[[-14  64 -31  65  55]
 [  6  25  -8  34  29]
 [-56  60 -64  51  41]
 [ -9 -28 -12 -20 -13]
 [-43  86 -68  85  79]]
|
[[-43  -9 -56   6 -14]
 [ 86 -28  60  25  64]
 [-68 -12 -64  -8 -31]
 [ 85 -20  51  34  65]
 [ 79 -13  41  29  55]]

[[ 23 -29]
 [ 48   1]
 [-21 -12]
 [ 86   4]]
|
[[ 86 -21  48  23]
 [  4 -12   1 -29]]

[[-29   2 -12  39  30  34  -7  52 -12  32   5  -4  20]
 [  6  41  -9  29   2  28  -1  27  35  29  25  25   8]
 [-18 -36  -9 -19  -2 -17  -6 -27 -31 -27 -29 -26   9]
 [-25   5 -26   0 -13  13  42   8  -7  -1  18  17 -38]
 [ -2  11   8   2  26  -7  -7  -7   4 -21 -37 -14  65]]
|
[[ -2 -25 -18   6 -29]
 [ 11   5 -36  41   2]
 [  8 -26  -9  -9 -12]
 [  2   0 -19  29  39]
 [ 26 -13  -2   2  30]
 [ -7  13 -17  28  34]
 [ -7  42  -6  -1  -7]
 [ -7   8 -27  27  52]
 [  4  -7 -31  35 -12]
 [-21  -1 -27  29  32]
 [-37  18 -29  25   5]
 [-14  17 -26  25  -4]
 [ 65 -38   9   8  20]]

[[ 32  26 -13 -31   3  22 -10  20  23  41  52 -32 -22]
 [ 28  39  13 -18  34  27   9  36  18  17  32 -52 -13]
 [ 30 -35  30  27  12  45  50  -6   9   4  22 -15  33]
 [  1 -24  21  20  35 -60  40  34  34  13   5 -14  27]
 [ 50  15  31  15  28 -47   9  23  10  42  -2  -6 -12]
 [ 41  -5  45  24  23 -62  36  39  -1 -34   1  73 -30]]
|
[[ 41  50   1  30  28  32]
 [ -5  15 -24 -35  39  26]
 [ 45  31  21  30  13 -13]
 [ 24  15  20  27 -18 -31]
 [ 23  28  35  12  34   3]
 [-62 -47 -60  45  27  22]
 [ 36   9  40  50   9 -10]
 [ 39  23  34  -6  36  20]
 [ -1  10  34   9  18  23]
 [-34  42  13   4  17  41]
 [  1  -2   5  22  32  52]
 [ 73  -6 -14 -15 -52 -32]
 [-30 -12  27  33 -13 -22]]

[[ -4 -14  24   1 -11  71]
 [ 35  68  24  83 -43   2]
 [-43  61 -37   5 -74  46]
 [-39 -13 -27 -47 -40  65]
 [  0 -39  -1 -51   5  28]
 [ 19 -69  37 -50  35  -4]
 [ 33   4  32  39  42 -62]
 [ 64  56  30  20  29   7]]
|
[[ 64  33  19   0 -39 -43  35  -4]
 [ 56   4 -69 -39 -13  61  68 -14]
 [ 30  32  37  -1 -27 -37  24  24]
 [ 20  39 -50 -51 -47   5  83   1]
 [ 29  42  35   5 -40 -74 -43 -11]
 [  7 -62  -4  28  65  46   2  71]]

[[ 18  -2   1  -5  -6   9  -4   7  -4]
 [  6  -6 -17  16 -10 -18   6 -87  -8]
 [-21  11  10 -27 -14  -4   4 -53 -30]
 [-50 -13  -8  -6  18   7   7  18  -1]
 [-11 -15   3   8  -1  17  20   4 -13]
 [ 20  16   7  11  -1 -13  12  21 -29]
 [  6  28   1  32   5  18 -16 -85 -16]
 [ -7 -10   4  -9  -3  19  43  66   2]]
|
[[ -7   6  20 -11 -50 -21   6  18]
 [-10  28  16 -15 -13  11  -6  -2]
 [  4   1   7   3  -8  10 -17   1]
 [ -9  32  11   8  -6 -27  16  -5]
 [ -3   5  -1  -1  18 -14 -10  -6]
 [ 19  18 -13  17   7  -4 -18   9]
 [ 43 -16  12  20   7   4   6  -4]
 [ 66 -85  21   4  18 -53 -87   7]
 [  2 -16 -29 -13  -1 -30  -8  -4]]
